rotation ticks, each row followed by its count of ticks:
The counts run from 0 to 133.
[132 194  85  88 119 121 136 159 113  93 110 160  92 149 152 150 112 116
  95  99 151  92  99 130 122 123 136 127 112 100 128 158  96 165 147  97
 147 102 154  85 133 166 139]	72
[171  99 140  99 124 169 146 158  85 112 132 190 129 155 119 123 138 109
 125 117 145 117 162 130 158 118 128 139  78  93 116 102  82 162 159 138
 167 129 161  98 111 128  86]	56
[110 135 161 126 147 138 153 145 117 110 119 162 111  94 170 140 183 123
 129  92 126 111 172  53 130 142 106 155 136 113  94 116 118 125 139 136
 165  96 146 109  80 135  89]	33
[112 161 190 107 184  92 164 142 145 137 119 137 113 141 172 138 118 132
 129 112 137 130  70  98 112 111 104 123  72  86 120 175  78 133 102 105
 155 124 130 103 134 128 108]	120
[105 123 147  83 192 109 158 142 111 126 164 142  95 131  94 135 155  94
 122 142 112 138 124  78  92 107 132 115 109 110  76 139 101 133 113 142
 189 168 129 166 142 116 142]	41
[125 111 178 106 134 156 115 143  90  71 122 162 110 154 131 123 174 107
 122 162 119 129 148 120 146 134 132 147  79 148 131 158 117 193 128 129
 199 107 115 109 140 129 131]	128
[122 129 184 119 135 141 125 142 112  90 123 139  90 142 161 127 154 101
 114 128 119 122 115 123 148 120 138 141  88 129 130 169  94 180 123 109
 217 119 116 100 138 146 133]	127
[133 108 176 111 156 174 119 155  76  90 114 180 146 138 120 127 200 128
 133 163 127 133 152 109 111 143 111 136  98 151 121 149 134 171 106 152
 184 123 129 108 122 135 131]	129
[125 154  96 109 129 112 178 132 152  73 127 157 166  96 145 158 128 119
  84 139 164 132 105  88 141 108 131 152  99 102  83 130 121 159 138 144
 122 121 173 146  75 139  99]	94
[123 177 140 116 165  93 146 144 132 139  87 147 166 145 148 140 140 112
 131 148 153 178  61 109 101 125  91  90  87 110 103 171 127 149  90 116
 131 129 142 127 119 143 106]	4
[126 112 140 149 150 154 140 170 100 123  90 131 152 128 167 150 198 113
 117 122 109 122 119 109  85 121 123 136  96 113  79 162  86 174  89 138
 177 133 136 130 120 142 120]	131
[122 157 154  85 141 107 129  96 144 138 145 111 131 136  85 128 136  94
 119 185 135 145 111  73 152 107  97 104 103 102  91 160 115 105 106  90
 159 124 140 120 119 151  92]	102
[170 155 137 123 157 139 139 150 113 158 136 168 150 154  78 132 125 147
 123 130 130 118 128  97  78 155 133  99 103 115  85 169 113 127  70 125
 145 144 165 154 137 163 120]	64
[ 77 148 143 126 142  80 194 113 128  93 134 127 121 113 125 125 114  89
 117 159 113 130  98 115 111 141 140 129 117 115  87 170  84 136 142 137
 167 108 159 123 132 178 106]	23
[144 165 120  89 125 125 102 125 150 118 137 148 115 174  80 112 167 102
 126 163 153 170 127  98 123 126 132 123 121 150 131 182 140 163 145 135
 186 141 131 142 135 162 169]	85
[118 155  83  70 120  98 124 131 147  77 139 143 117 134 103 161 151  94
  75 152 154 115  92  90 134 107 115 142 138 140 108 175 125 189 129 131
 165 134 139 156 124 141 156]	90
[149 122 178  97 105 133 125 130 105  84 145 154 145 158 150 134 181  96
  99 171 161 106 136 108 159 143 104 148  96 179 137 173 119 151 151 148
 171 115 138 121 119 133 131]	13
[108 151 181  90 206  98 159 135 120 144 128 156 143 131 145 146 124 141
 128 142 139 137  76  92  94 127  95 114  81 108  95 150 100 109  87 113
 134 124 123 119 134 122 105]	119
[107 124 154  78 168 100 127 130 106 105 137 146  90 142 139 154 191  82
 108 122 140  95 142  80 129 120  92 140 135 122  61 124  97 115 143 115
 198 137 136 128 127 121 130]	35
[119 147 138  67 142  98 168 133  97 125 141 126 133 131 165 115 109 141
 133  89 145 109  88  72 117  92 103 137  87 105 104 193  69 155 155 146
 134 133 116  98 139 130 120]	115
[108 140 173 102 131 139 126 149 120 125 113 169 137 113 150 123 179 120
 153 110 131 116 169  45 116 142  84 146 136 129 138 139  97 134 140 139
 163  85 137  88 100 139  97]	32
[121 143 147  91  99 148 145 115  79  94 132 120 142 103 143  89 153 129
 134  81 144 103 144  56 158 106 115 144 110 131 106 201 118 185 155 147
 147 109 114 107 114 144 106]	110
[101 132 166 113 150 138 186 135 133 133 149 179 131  93 117  92 110 145
 140 117 127 161 146  69 103 109 168 148 100 107 147 146 105 176 129 176
 170 119 132 149 124 137 120]	44
[142 174  89  91 162 149 103 176 112 106 122 199 149 157 137 140 153 134
 129 133 154 132 125 107 108 144 106 117 103 126 110 124 115 118 121 128
 123 101 150  77  94 152 103]	75
[167 136 150 115 151 162 146 144  80 138 148 191 151 160  62 112 132 143
 126 142 148 123 162 111 103 161 141 101  90 139  96 146 141 135 109 127
 149 129 160 154 145 162 112]	63
[152 167 116 120 124 104 128 117 164 108 136 151  88 169 117 113 161  84
 108 142 154 168 112 104 138 136 136 123 111 132  94 168 148 163 142 111
 210 138 158 150 120 163 147]	84
[152 125 159 113 121 148 121 142 107  82 137 157 190 153 140 141 197 117
 101 178 144  99 150  87 136 163 110 132  87 168 112 164 131 136 115 163
 153 113 140 125 102 138 112]	14
[148 172 119  80 117 154 128 145  84  83 132 207 132 140  52 124 112 144
 113 121 145 115 144 110 106 157 145 110 100 160 150 158 137 176 116 129
 147 108 157 128 135 160 137]	68
[117 119 153  69 146 131 114 157 121 157 151 145 128 137 132 121 170 111
 160 120 130 124 167  45 105  99 109 141 103 130 117 141  90 112 172 163
 175 140 113 114 117 122 116]	37
[101 137 147  93 134 135 154 147 109 101 151 156 182 122 125 117 158 127
 146 181 117 127 124  94  81 156 133 127 102 147 105 153 112 125 146 194
 139 114 142 121 118 169  96]	20
[104 132 153  83 169 126 151 152 126 124 127 168 116 120  77 155 124 104
 111 144 108 135 102  90  90 106 103 124 125  96 129 153 102 168  70 102
 170 130 135 156 153 112 140]	47
[ 72 157 144  87 124  87 175 117 124  78 141 154 118 127  89 116 118  86
 127 169 120 136 105 117 127 142 119 125 123 139 107 164  88 147 154 137
 153 110 136 116 156 180 118]	24
[153 120 138 107 125 141 112 178 118 156 118 135 118 148 139 159 140  99
 127 120 123 100 132 114 116  79  90 132 104  67 148 137  59 158 120 109
 165 121 139 102 128 126 111]	54
[152 167 110 136 123 145 124 130 164 121 127 161 174 109 126 119 169 141
 129 120 155 158 141  54 118 124 142 134 115 150 119 179 163 181 128 162
 159 113 142 153  77 153 140]	87
[ 99 154 163  73 123 123 116 139 115 120 128 148 124 128 115 137 168 103
 157 142 132 127 154  44 129 140  63 147 144 135 152 146 100 137 148 121
 169  81 113  80 116 143 115]	31
[ 87 142 170  74 120  91 136 127 112  99 112 151  93 128 103 141 158  70
 130 139 129 112 130  74 134 146  68 136 156 136 140 136 101 136 145  92
 171  97 131 103 139 137 120]	30
[114 126 173  64 174 110 182 128  75  94 144 194 136 119 131 125 109 148
 133 119 167 130 115  99 129 136 115 132  84 147  93 141 120 146 145 150
 114 121 136 106 134 102  99]	117
[175 123 140 120 117 144 155 135  97 143 160 168 111 177 101 100 114 113
 136 102 145 112 149 125 132 110 164 118  59  98 115 163  85 153 157 142
 191 140 151 127 150 170 108]	61
[167 106 142 110 108 146 137 160  99 130 126 153 124 153 143 139 134  93
 129 105 143 108 145 120 151  86 104 145  76  73 150 131  61 172 143 130
 171 122 142 101 122 139  94]	55
[117 159 165  95  99 123 123 100 149 155 127 106 141 138 105 107 130 101
 144 162 138 139 138  53 165 104  97 124  95 112 129 186 113 126 130 130
 163 114 126 105 123 165  97]	103
[164 170 120 133 150 134 105 161 145 145 128 174 150 162 127 109 173 131
 157 138 160 183 150  78 103 148 128 124  94 124 101 137 151 127 142 156
 158 124 147 123  87 172 108]	81
[148 179 120 152 128 101 136 122 167 125 130 138 100 150 132 121 165  96
 121 117 167 171 119 105 137 129 150 125 114 109  65 164 144 157 125 115
 200 145 166 157  93 176 131]	83
[122 100 126 119 128 114 163 153  77  89 124 143 126 151 135 139 159  85
 113 135 124 113 108 140 101 111 132 146 101 128 104 166  76 188 150 144
 193 135 128 129 153 146 133]	133
[122 142 185 137 154 137 129 143 130 127 102 130  98 140 180 133 171 111
 114 124 110 132 109 105 124 114 122 143  82 114 119 170 102 166  85 100
 204 113 132 117 120 144 129]	126
[138 142 171 122 101 110 137 111 121  92 126 138 126 175 176 138 155  87
  92 151 153  89 114 113 165 130 118 145  85 157 139 185 112 159 145 110
 189 113 141 122 123 152 119]	12
